Turns, then the turns between two rows, first turn first; the first pair answered:
vufin:
[ 34.9  18.2   7.8  15.1   6.4   9.1   5.6 -11.8  -5.2 -25.6   4.3   4.1
  -7.7  -1.7  16.6 -31.9 -31.0 -11.8 -20.6   7.2   9.9  -7.3  -5.1   4.9
  11.4 -25.6   2.3 -15.6  20.7   0.6 -17.0  15.5  -6.9 -22.9   5.1   2.4
 -22.7  -5.0 -10.5  12.3   7.8  -4.8   6.6   1.6 -27.5   4.7 -36.4   8.4] |-> [ 50.1  13.3   9.8   1.9  10.2  -5.0  12.8 -19.0   6.5 -23.1 -12.2   1.0
  -3.9   4.4  11.1 -15.8 -22.8  -7.1 -14.1  11.9  14.0  -7.5 -17.9  -8.5
   8.8  -1.9 -12.3 -12.3  22.7  -1.3 -13.5  27.4 -12.9 -10.7  11.9  -1.3
 -19.6  -2.5  -5.4   7.6  -5.5  -2.7  28.4   5.0 -15.6  14.5 -37.4  -2.2]
[-12.8 -13.4  10.3 -28.7 -24.1  -9.7  -3.2  -3.6   8.7  -1.1 -14.0 -17.6
  21.3   8.2  -5.9   9.6   3.9 -16.7   7.4  19.5 -16.7  -4.1  24.0  -7.7
  -5.4  -4.4 -10.0  -0.7   7.5   1.1 -13.1  -6.2   9.1  31.8   4.2  -1.9
  -3.0 -13.2 -11.8   2.8   3.1   6.9 -11.9  -0.8   1.0  -2.6 -28.6   4.9] |-> [-17.7  -5.8   7.8 -14.3 -19.7   5.2  -3.5  -0.8   1.4  -0.8  -1.3  -9.4
  20.2   1.3  -5.2  -5.4  -5.8 -18.8  -0.4  11.9 -19.5  -0.7  33.2   5.2
   0.8 -22.9  -2.8  -2.6   1.6   3.2 -15.8 -12.9  13.5  16.9  -2.3  -0.5
  -1.5 -15.2 -13.2   4.8  13.3   6.0 -26.2  -3.9  -9.8  -6.5 -31.4   8.8]
[  7.4 -11.9  -4.4 -25.4   2.7   0.8  -9.5  -4.1 -16.8 -22.5  -3.8   4.6
  10.5  -2.6  -0.1  16.0  -1.7  -1.0  16.6 -13.6  -0.3 -18.4   3.8  -4.0
  -7.2  16.5   1.0  24.6  10.2   3.4  21.3  -9.6  -4.1  14.2   3.3  -5.7
 -22.8  -0.1  -4.3  -9.5   0.8  10.4  21.2  -4.0  -1.2   3.2  28.1   5.9] |-> [ -2.9  -9.0  -6.7 -16.9   0.8  11.3 -14.0   0.4 -27.2 -25.3   8.2   7.3
   6.4  -7.0   4.5   3.1  -7.3  -4.6  12.7 -16.3  -2.1 -19.1  13.0   4.3
  -5.6  -0.5  11.9  22.4   7.9   5.6  18.0 -18.5  -0.7   6.7  -0.3  -1.7
 -24.4  -0.5  -9.4  -6.4  11.7   8.7   5.8  -7.5  -8.7  -4.3  27.9  12.9]
zala:
[  2.4   5.1  -9.7   3.5 -14.4  18.5   3.6   0.3  -4.9  -4.1  -3.4   6.8
  10.6  -4.6  10.4  -6.2  -4.6   4.3  -3.4  -2.3 -16.1  -2.8  29.0  26.2
   7.4 -35.3 -18.5   2.7 -14.7   9.8  -1.7   3.1  11.4 -19.0  -3.3  -2.9
  -5.6   4.5   1.6  13.0   5.0  16.0 -19.1 -12.1  -5.3   9.3 -10.5  10.7] |-> [ 10.3  11.3 -16.1  17.4  -0.2  19.8   3.6   3.6  -9.5  -2.2   1.9  13.5
  -4.8 -12.6   7.0 -12.2 -10.1  10.9  -4.6 -10.6  -7.7  -2.1  16.1  26.9
   6.4 -28.9  -8.1   1.1 -14.1  10.5   1.7   5.6   7.7 -33.7  -7.8  -0.6
  -3.7   7.0   6.1   8.7   2.2  10.7 -12.6 -10.4  -8.6  10.8   4.6   9.9]
[-16.2 -22.6  13.2 -23.4  -0.4 -14.4 -11.1 -15.0   1.5   2.3 -13.8 -15.8
  10.3  21.0   9.0   2.7  13.1 -19.8  18.2  13.3  -0.8  -2.7 -15.6  -7.3
   2.7  16.5  -4.3   6.1  11.1  -3.9 -14.5 -10.0  -2.8  27.4  -1.5   9.5
  -4.0  -0.9  -3.0   6.0   3.9   3.3  11.8  -3.1  16.1   1.1  -5.5   8.3] |-> [-10.1 -15.5  16.1 -20.2   3.3  -3.4  -5.3 -20.1  11.9   2.8  -8.3  -8.5
  27.7  16.8   8.0  -4.7   7.1 -23.5   4.9  13.1 -10.4   4.9  -4.2   3.3
  10.5   6.6 -14.6  11.0  -4.4  -0.5 -22.5  -7.8   4.0  24.5  -2.6   8.3
   0.5  -5.2  -0.2   7.9  11.8   3.7   7.7  -4.8  14.2   5.4 -22.2   5.5]
[ 15.9  -9.3  -1.2  -2.3  -1.2 -18.4   6.2   4.3   4.3  -1.0   1.6  -0.1
   5.6   5.9  -7.2   1.1   3.0  19.9  -8.8   0.9 -13.3   4.2  -4.1   7.8
   9.9  -4.5 -12.6  19.9  -7.7  -9.3  -2.9  11.7  -7.5   0.3  14.5  -8.1
  18.7   8.9   2.9   5.9  -3.4  -8.7  10.2  -0.3  -3.0   0.6  -4.6 -10.4] |-> [ 17.2  -6.5  -3.3   0.8   2.2 -17.6   6.3   6.9   1.3  -0.6   1.4   0.2
   0.6   6.2  -6.9   0.2   2.8  21.9  -6.7  -1.9 -10.7   2.7  -7.0   6.9
  11.3  -2.0 -10.6  19.1  -8.5  -7.8  -1.5  12.0  -7.9  -1.7  12.9  -7.2
  20.1   8.7   6.1   5.4  -5.0 -11.2  12.1   1.5  -3.1  -0.5  -0.3 -10.8]
Gozis:
[-19.6  -3.9 -13.2  -5.7   9.2 -22.2 -12.4   1.0  -7.8   3.9  10.1  -4.9
  -9.0   2.1  -1.0  12.6  15.0  10.5   7.0 -27.5  14.0  21.6 -20.1 -39.5
  -8.7  -5.9  -3.5   7.6  38.8   8.2  20.5  14.8   2.2  -2.6  -2.4  10.5
  25.1   6.9 -26.2  13.0  13.9  19.9 -24.7  -5.3   1.8 -13.8  30.7   6.1] |-> [ -1.8   8.8 -15.2  10.6  28.4 -10.6  -6.5  -3.0  -4.7   8.9  17.0  10.2
  -8.3  -8.1  -4.5   1.7   3.9  14.6  -4.9 -36.3  17.7  27.5 -25.1 -29.3
  -1.6  -6.9  -1.4   8.6  26.3   9.7  17.9  23.0   4.2 -20.7  -4.5  10.7
  30.8   7.4 -19.5  11.6  18.0  15.0 -15.5  -4.6  -2.0  -5.6  30.0  -2.0]
[ 33.1  20.2  -4.9  49.0  18.0  17.4  25.1  -4.2   4.3   5.9 -14.5  18.1
  -5.9 -10.4 -14.6  -8.2 -15.9 -11.6  -2.3 -15.3  24.7 -18.8   2.5  18.8
  -8.0  18.4 -14.5   9.4 -17.2   4.4  -3.2   6.4  -1.6 -26.4   3.2  -5.8
   0.3  -6.0  35.1 -13.8   3.0 -20.2  -2.9  13.2 -17.0  -1.5  10.1  -1.3] |-> [ 31.6  10.5   5.6  25.0   1.4  11.6  29.7 -13.0  26.2   3.8 -27.5   7.8
  25.3   2.6 -12.0   6.4  -7.9 -21.3  -1.6  -0.6   9.9 -16.4  15.7  12.0
  -5.4  21.6 -42.1  16.3 -26.7   4.7  -8.9   7.2   6.0  -0.2  11.8 -11.3
  -0.8  -8.8  32.4  -9.3   1.6 -12.0  -3.8  11.4  -6.6   2.1 -19.2  -6.1]
[-10.3  25.9  16.1 -16.2  11.0 -15.5  -4.9  -4.8   7.5  16.1   2.4  -8.7
   0.3   3.9  16.7  18.7  10.4  -3.4 -19.4   7.0  -0.4 -10.0  21.8   5.0
  12.4   1.3 -11.7  15.8  -3.5 -10.1  -9.0  -0.2  12.4  22.8 -15.4  12.1
   0.1  13.8   2.4 -11.2 -20.4   6.2  35.3  -2.7   8.0  16.9 -25.8 -24.8] |-> [-24.6  17.4  14.6 -20.7  -0.7 -25.0 -14.6   1.8  -4.2  12.1  -0.3 -17.5
 -12.4   7.4  20.8  22.3  17.1  -4.4  -9.7   9.5   1.8 -16.9  20.4  -1.9
   6.1   1.0  -0.1  10.9   8.6 -12.2  -4.8  -7.9   8.6  29.0 -16.3  12.9
  -5.8  14.2  -4.9 -11.7 -22.9   6.0  29.0  -2.4   5.8   8.2 -12.9 -15.2]
[ 19.7   6.4  -8.2  -0.4  18.6   1.5  -1.3  -9.4  16.6   9.3  -4.2  14.7
   2.2   2.2 -10.0   3.9  -0.4   5.8  -4.7  -5.3  10.6  11.5  -6.1   2.0
   3.3  15.5   1.8  -5.4   6.5  -9.2   4.9  18.0  -1.4   7.2   9.4   6.7
   5.1  -1.2  14.9  -8.8   5.5   1.9  16.8   2.9   4.3  10.1   4.4 -12.9] |-> [ 14.3   1.1  -4.2 -11.9   5.9  -4.0  -0.1 -12.3  21.3   5.7 -10.2   6.6
   9.3   7.9  -9.9  13.4   4.0   2.6  -0.6   3.5   6.6   9.4   0.1  -2.5
   2.6  16.5  -6.4  -4.2   7.5  -9.3   1.2  15.6   0.0  19.0  12.5   5.0
   2.1  -2.5  11.8  -7.9   2.0   4.4  14.2   2.2   7.6   8.6  -2.2 -10.7]
Now pairs of rows:
Between the rows of a pair lie two turns.
[ 26.4  23.1 -17.6  14.7  15.8  10.2   8.4  -1.9   5.0   7.5   4.5  19.7
  -9.7 -28.3  -7.8   5.6 -22.1  16.2  -3.8 -12.3   8.9  10.8 -21.5   3.2
  -8.3   8.7   6.4   3.5 -18.5 -12.8  -6.4  13.6  -0.2 -34.8  -5.7  -0.9
  12.6  11.6   7.0   5.9  -6.9  -3.1  29.5 -14.0 -11.5  20.8 -12.0 -21.1] |-> [ 30.4  17.3 -13.8   0.3  10.2   4.1  13.3  -7.9  18.0   8.2  -6.1  13.3
   3.0 -20.5  -9.5  16.7 -15.3  12.7  -2.4  -3.9   5.0  13.1 -22.2  -3.9
  -8.2  18.4  -9.8   5.6 -18.9 -13.5  -7.8  16.2  -0.7 -19.6  -2.2  -4.7
  13.1  10.1   7.1   4.7 -13.2   0.6  37.0 -13.6  -4.1  25.3 -23.9 -24.0]	Gozis, zala
[ 21.8  17.2   0.3   5.5   5.7  12.0  19.4  -9.4  26.7  11.1  -0.9  -0.3
  23.6   3.1   4.9  -3.9   7.2   3.9 -15.6  10.7 -12.7  12.9   3.5   7.0
   8.8   2.8 -31.5  12.5  -9.3   2.4 -11.1  11.0  -2.3  -2.5  -1.4  -3.3
   3.8   6.0  18.1  -3.8 -15.5   3.4   9.6  -4.2  11.2  14.3 -26.8 -17.2] |-> [-20.3  -7.7  -4.5  -8.9 -26.9 -14.3  -4.5   7.1  -8.2  -0.7  -5.5 -26.2
 -11.6  16.6  14.8  12.4  23.7   1.7  15.1  18.9  -6.6  -4.7  -2.5 -10.0
 -12.1   3.3  -3.4   1.1  30.5  -7.8   2.9 -10.7 -10.4  18.8  -2.6  -0.2
 -12.3   8.0  -0.7  -0.5 -22.3   8.0 -11.4  -3.9   7.7  -9.3   8.2   8.7]	Gozis, Gozis
[-20.8  -7.4  12.7 -25.3  -4.0 -29.6 -18.4   6.3  40.9  12.8 -22.6 -40.7
  -6.0  34.3  -0.3  34.1  15.8  -5.9  29.0  39.3  -6.9 -16.6  -3.6  -3.8
 -23.5  32.6 -37.5 -15.2  22.9   2.6 -11.0  37.1  18.7  19.8  14.9 -31.8
 -29.3  -9.1   7.1 -21.6 -25.6  -0.2  18.2  19.8  35.5   9.8  13.0  10.2] |-> [-53.8  -9.9  18.2 -22.9 -27.2 -12.2 -23.4  12.6  29.3   3.8  -5.6 -45.3
  10.5  32.8   9.4  19.3   8.7 -18.6  19.3  42.8 -25.0 -15.3  30.0  11.3
 -18.2  -7.8 -31.2 -16.9  14.6   7.1 -18.9  12.5  31.8  20.7  11.0 -28.2
 -34.4 -16.6  -6.4  -9.3  -0.4   6.6 -24.9  11.7  23.3  -7.4  -6.8  28.3]	zala, vufin
[ 22.3  11.9   3.9  -2.1 -18.0  31.0  36.7  21.4  47.2  21.1 -17.8   6.0
  39.3  -0.4  -5.0  11.1  -3.0 -45.2 -14.5  -5.5  29.1  -4.1  -3.7  42.6
  34.5  23.0  -3.5   6.0 -12.2  14.5  -8.7  -2.0  -3.4   4.1   3.2  14.0
   0.2  13.4 -17.3 -10.7  37.7 -12.6  -4.7 -25.9  10.4  15.7 -26.5 -52.3] |-> [ 25.0  -1.0  -3.0 -13.2 -17.7   2.3  28.2  24.7  37.1  20.4 -35.6  -3.7
  10.0   6.9  -8.9  34.0  12.5 -35.2  11.8  -4.2  44.3 -15.6 -33.3  19.9
  16.9  56.4   6.0   1.1  13.6   6.9   6.9   3.5 -18.9  15.1   4.3  13.6
  -4.2  22.1 -18.7 -17.6  13.8 -14.9  19.8 -18.2  18.8  16.7   7.5 -51.3]	zala, vufin
[ -8.4  12.0  -7.1  27.5 -12.3  21.5 -14.4  22.6  -6.9  -3.2   5.1  -5.9
  -8.7  -6.5 -12.4 -27.9  -3.6  -1.4   9.3   3.2  -2.2   3.6   7.6   5.8
  -3.4   8.9  11.8   3.3 -14.7   7.0 -11.9  -9.4   0.4 -24.2  -2.5  -1.2
   2.4  -4.2 -19.3   0.3  11.9  10.6 -28.2   6.4 -13.2   2.1   3.9   9.0] |-> [ 22.6  14.6  -3.0  17.8  -0.8  16.6  -1.3   9.0  19.9   2.7  -9.2  -1.3
  11.5  -5.3 -19.4 -14.3  -1.8   2.4   3.9   8.3  -2.1   9.3  -1.8  -2.1
   1.6  31.7 -15.6  10.4 -26.2   8.6 -14.3  11.6  -1.9 -15.9   5.5  -6.9
  10.3  -1.9  -7.0  -6.4   1.8  11.1   1.1  12.0   0.0  20.1 -11.7 -11.4]	Gozis, vufin
[ 12.7   0.2  21.7  -9.1  21.8  12.9  16.7 -20.8  22.5  11.3  -6.0   5.0
  26.9  -1.9   0.6   7.3  -2.6   9.8 -16.0   9.7  -5.2  10.9   9.6   0.2
   7.2  20.2 -29.5  -0.5 -20.0   7.4  -8.5  17.2   4.9  -0.5   8.9  -9.8
   9.3   4.6  16.9  -1.0  -9.0  -1.4  25.1   2.3   6.0  19.2  -8.9 -17.6] |-> [ -4.8 -18.4  17.7 -23.3   4.9 -15.7   2.0 -10.1   2.2   6.4 -17.1 -14.2
  -2.4   7.0   2.2  26.2  14.8  14.0  10.0  14.7   5.3  -1.5  -7.0 -19.0
 -11.2  36.6 -11.3  -8.0   9.0  -0.9   5.7   9.8  -5.6  15.4   8.5  -8.5
   1.5   8.3   5.6  -2.8 -22.9   0.7  23.7   5.0   9.9   7.5  24.2  -6.7]	zala, vufin
[-26.7  -9.4 -11.5   4.8  -8.4 -13.6 -29.9  25.6 -12.5  13.0 -13.8 -11.8
 -18.3  16.7  -0.1  16.3  25.9  11.9  10.8  31.0 -15.7 -24.0   2.3 -11.2
 -31.3  13.2  19.1  17.2 -15.7 -14.0  -7.4 -20.6  -5.0   9.8   0.9  -9.3
 -19.7  -8.5 -12.4 -15.4 -11.8  -1.8 -16.6  -8.5 -10.8 -22.1  14.7  -0.2] |-> [-26.5  -5.2 -15.0  12.6  -2.7 -10.1 -30.8  27.8 -18.5  14.4  -7.6  -7.5
 -26.9  13.3  -2.1   9.6  21.2  12.9   9.7  26.4 -10.4 -25.5  -1.5  -7.9
 -31.0  11.2  28.6  16.1 -15.1 -14.6  -5.8 -20.2  -4.7   3.1  -3.1  -7.9
 -17.8  -6.9 -11.3 -16.4 -11.3  -4.3 -19.1  -9.4 -16.2 -22.2  20.3   2.0]	Gozis, zala
[ -4.1  10.3 -13.9   0.0  -1.6   2.0  -8.3  15.2   8.2  -5.9  10.0  -3.3
 -29.5   2.2  19.7   3.2 -17.8   2.7  10.6  -9.5   2.4 -25.9 -15.1   2.0
  -9.4  -5.7   0.7  -6.5  14.9  -1.2  17.8  -9.0  12.8 -19.5  -9.0  19.1
  -3.3   8.1  -8.6  13.8  -9.8  12.2 -16.6  -1.3   3.3   1.9  37.4  18.2] |-> [  5.6  12.2 -15.3   1.9   7.2   1.3  -8.1  13.6  11.4  -3.5   8.5   0.9
 -29.9   1.4  17.8   2.9 -20.0   6.0   8.3 -12.3   6.7 -24.3 -21.3   1.3
  -8.9   1.3  -1.4  -4.6  11.8  -1.8  20.2  -1.4   9.6 -22.2  -8.5  18.2
  -0.8   8.8  -3.3  11.1 -13.0   9.5  -6.5   0.3   4.4   8.0  39.2  12.8]	Gozis, zala
[ 14.3  11.7  18.0  -3.9  -2.2  26.3  -2.8   9.9  18.0   2.4  19.7   3.3
  27.4 -11.9  12.6 -19.2  -7.6  -5.1   0.3 -10.7 -16.1   7.3  16.5   9.0
  14.8 -22.4 -16.6  15.4   0.9   7.2  -7.6  -6.2   7.1  13.8   3.3  -4.3
   5.0 -10.0  -4.6   5.7   2.4  -4.0 -11.8  -8.2  -1.9  -2.5 -21.9   0.0] |-> [ 13.5  -3.6  20.3 -25.9 -12.8   2.2  -5.6   6.8  22.8   1.9   0.7 -11.2
  25.8  -0.3  12.7   7.4   8.9  -4.6  14.9  -0.2 -13.8   1.3   4.3  -9.8
   4.2   1.8 -25.3  13.9  15.9   2.9  -1.6  -1.6  -0.7  37.8   8.8 -10.6
   1.3  -6.3  -6.0   1.5 -13.1  -0.9   2.9  -5.0  10.2  -2.0 -15.0  -1.9]	vufin, vufin
